One turn or mirror swaps these rows in pairs. Which row does each one swap with?
The rows were stretched afterwards, more along some directions than others.
zot: [-4.01 -0.54 -0.51  0.67 -0.15 -1.97 -2.04  1.28  3.22 -1.93  1.17 -4.37
  3.16 -0.53  0.91 -1.65 -1.72  1.45]
lizug: [-3.12  1.66  0.00 -0.76  0.41 -0.57  0.85  0.22  1.72  2.29 -0.44  1.32
  2.75 -1.24  0.97 -1.05 -0.17 -3.60]
fiz: [-4.10  2.51  0.17  0.39  1.01  0.68  1.55  2.07  2.53  0.34  0.88 -3.39
  0.53 -3.43  0.95  0.12 -1.49 -1.01]
Laso: [-3.14  1.80 -0.71  1.03 -1.67  0.31 -1.04  0.31  3.50 -0.91  0.33 -1.88
  1.61 -3.98 -3.98 -1.65  0.57  1.01]
zasul: [-3.82 -0.92  0.70 -1.24  3.48  0.36  0.19  2.92  1.28 -0.03  1.01  2.46
  2.63  0.01 -0.61 -1.68 -2.21 -0.36]
nusem: [-3.11 -0.51  0.91  0.81  3.37 -1.06 -0.83  3.38  2.11  0.82 -0.31 -1.18
  3.11 -1.82 -0.37 -0.77  2.07 -2.19]
rof: [-5.25 -1.74  0.71 -2.60  3.40  1.86  0.75  1.46  0.82 -0.07  0.17  0.86
  3.03 -0.34 -0.88 -0.97 -0.90  1.35]
dama: [-1.69 -0.32  0.41 -0.63  3.28 -0.32 -1.60  3.70  3.33 -2.19 -1.22 -1.71
  3.15 -0.98 -1.05 -1.04  0.95  0.53]
pugim: [-3.47 -2.88 -1.13  0.04  1.84 -1.36 -2.21 -0.06  2.05  0.50  0.60 -3.37
  1.94  2.04 -0.24 -1.67 -0.98  0.24]
Nozev: [-4.07  1.30 -1.07  0.59 -0.03  2.29  0.86  2.70  4.15  0.18 -1.55 -3.50
  3.10 -2.94  0.66 -1.49 -0.18 -1.34]
zer: [-3.70  0.85 -1.83 -0.01  1.30  1.89  1.50  3.52  1.85  0.34 -1.55 -1.89
  2.55 -0.41  2.19  0.72 -0.68 -0.43]
Zar: [-4.02 -2.61 -0.97 -2.50  2.55  0.67 -1.83 -0.54  3.39  0.19 -1.23 -4.94
  1.06 -1.43 -3.35 -2.12  0.86  1.30]
buv: [-3.56 -0.51  1.44  0.47  2.59 -0.17 -0.44  2.67  5.05 -0.09  0.73 -2.65
  1.99 -3.32 -0.94 -2.44  1.18 -3.45]
pov: [-4.07 -2.92  0.24 -0.26 -1.25  0.06  1.04  0.32  2.40 -0.09 -0.93 -1.86
  2.16 -2.51 -1.81 -1.16 -0.51  2.27]
didi: [-2.26 -2.15  0.99  0.56  1.04 -0.21 -1.66 -1.60  2.39  1.37  3.15 -1.06
  2.13 -0.83 -0.67 -2.27  0.72  0.08]
melak: [-2.46  0.47  2.24  1.36 -1.32 -1.17  0.08 -0.80  3.41 -0.51  0.24 -2.31
  0.75 -2.41 -1.80 -0.17 -0.64 -1.58]
sotap: [-2.09  0.84  0.59 -1.11  2.46  0.54 -0.26  4.56  1.37 -2.86  0.49  1.81
  4.30 -0.51 -0.13 -1.50 -1.75 -0.80]
mupi: [-2.11 -0.19  0.83 -0.59  2.54  0.31 -0.96 -0.36  3.84 -1.28  2.37 -1.50
  2.03 -0.91  0.43 -4.08  0.07 -1.92]
falo: [-0.07 -1.38  1.66 -1.99  2.36 -0.32 -1.99  0.14  3.67  0.04  2.82 -0.65
  2.98 -0.93 -1.47 -4.80  0.30 -0.09]
tulap: [-2.91  2.49  0.56  2.09  0.85 -1.13  0.81  2.60  3.13 -0.21  1.38 -0.84
  4.39  0.44  3.29 -3.16  0.06 -3.57]
rore: [-4.56  0.47  0.26 -0.22  0.89 -0.64 -0.71  1.09  1.01  1.53  2.90 -2.80
  2.32 -0.35 -1.09 -2.02  0.21  0.98]
zetu: [-2.15  0.89  0.39 -1.01  0.83  1.01  0.35  1.29  4.03  2.90  3.36 -1.53
  3.47 -2.34 -2.32 -1.38  0.28 -0.91]
Kepez: [-2.95 -2.37  1.17 -1.21  4.19 -0.52 -1.47  3.22  2.67  0.04  2.13 -1.17
  3.32 -1.98 -0.82 -1.50 -0.19  0.11]
betot: [-5.12 -0.38 -0.44  1.09  1.98 -0.13  0.84  2.85  1.82 -2.78 -2.95 -0.10
  1.56 -2.20 -0.34 -0.84 -1.22 -0.91]
mivib: [-3.34  0.63  1.92 -0.77  4.22  0.94 -0.39  2.08  2.03 -0.20 -1.96 -1.81
  2.95 -2.01  0.39 -2.22  1.25 -1.85]
Kogo: [-3.49 -1.29  1.10 -0.25  0.98  0.64  2.08 -0.25  3.04  3.03  0.79 -2.10
  1.97 -0.47  2.16 -1.55 -0.16 -3.19]
Tigu: [-1.18  0.19  1.96 -0.88  1.32  0.01 -0.65  1.34  2.35 -0.13  0.58 -3.37
  1.28 -1.54 -0.21 -2.38 -1.33  2.38]
zag: [-1.11 -1.20  2.61 -0.88  1.21 -0.12  1.03  2.12  2.27  0.96  2.05  1.30
  4.43 -0.71 -0.45 -3.77  1.29 -1.63]
Tir: [-4.54  0.42 -1.29  0.00  0.05 -2.12 -0.98 -0.49  1.25 -0.52  0.19 -2.98
  3.01  2.34  0.40 -1.56 -1.00 -0.69]
Rino: [-2.54  0.31  0.77  1.73  1.25  0.15 -0.38  2.16  3.63  0.71 -0.69 -2.23
  2.73 -0.85 -2.19 -1.23  3.04 -1.70]
risur: [-4.39  2.26 -0.92 -0.65  1.17 -0.52 -0.03  3.82  0.50 -0.76 -1.97 -1.12
  3.03 -1.17  1.40 -0.04 -1.69 -2.54]
zav: [-3.40 -0.92  1.25 -0.72  1.32  0.93  0.85  1.88  1.90  2.19 -2.42 -0.08
  1.34 -2.91 -2.96 -1.49  1.89 -1.65]
dosuv: [-2.57  0.70 -0.95 -1.88  1.07 -0.02  0.19  2.40  1.65  0.65  0.48  2.03
  3.86  0.11 -1.72 -0.24 -0.34 -0.70]
Vere: [-4.01  0.60 -1.08 -0.70  2.86  1.35  1.89  2.31  2.00  0.86 -0.45 -1.71
  1.96 -3.81  1.61 -0.88 -0.10 -0.81]
Vavo: [-1.96  0.95 -1.01 -1.61 -0.54  1.13 -0.70  0.50  1.30 -0.20  0.42  0.60
  0.92 -1.42 -3.67 -1.31  1.60  1.23]
sulu: [-1.40  0.90  0.17 -1.85  1.37 -0.33 -0.81  1.22  1.85 -2.27 -0.80 -1.92
  4.05  0.21 -0.81 -3.52 -0.63  0.54]
Nobek: [-2.10 -0.19 -0.94 -0.48 -2.41 -0.66 -0.78 -1.43  3.13 -1.38  0.30 -2.59
  1.78 -2.27 -4.06 -0.54 -1.03  1.82]
lup: [-1.48  1.16  1.64 -2.15  2.89  1.16  0.31  1.25  1.26 -0.09 -0.77 -0.42
  1.67 -2.56  1.99 -3.72 -0.74 -1.72]
Runeb: [-2.92 -1.82  0.30  0.80  1.61 -0.22 -0.97 -0.09  2.08  0.53 -1.11 -1.38
 -0.58  1.85 -0.47 -1.51 -0.89 -2.98]
lek: [-2.12  2.11 -1.43  0.74  1.05 -0.52  0.20  3.00  1.77 -1.04  0.57 -3.13
  3.67 -2.33  1.70  0.26 -1.44  0.04]
Runad: [-3.07  0.90 -2.04 -0.85 -0.58  0.97 -0.39  2.65  2.25 -0.51 -0.56 -3.32
  3.96  0.10 -0.65  0.06 -0.29  1.70]
zad: [-4.09 -1.53  1.35  0.41  2.90  0.03 -0.71  3.18  3.30 -0.15  0.24 -1.60
  2.62  1.52  2.94 -0.87 -2.50 -2.61]
dipa: [-1.62  1.00  2.25 -2.25  2.19 -1.12  1.11  0.29  0.34 -1.81 -0.54 -0.33
  3.22 -2.82 -0.25 -0.42 -1.34 -0.77]
vasor: [-2.81 -0.90  1.41 -0.34  0.94 -1.73 -0.04  0.62  3.61 -1.26  2.42 -1.81
  2.49 -2.89 -1.54 -1.45 -2.65  1.22]

dama is swapped with lek
zasul is swapped with Tir
mupi is swapped with Laso
risur is swapped with zad
vasor is swapped with sulu
betot is swapped with tulap
zag is swapped with pov
buv is swapped with Nozev

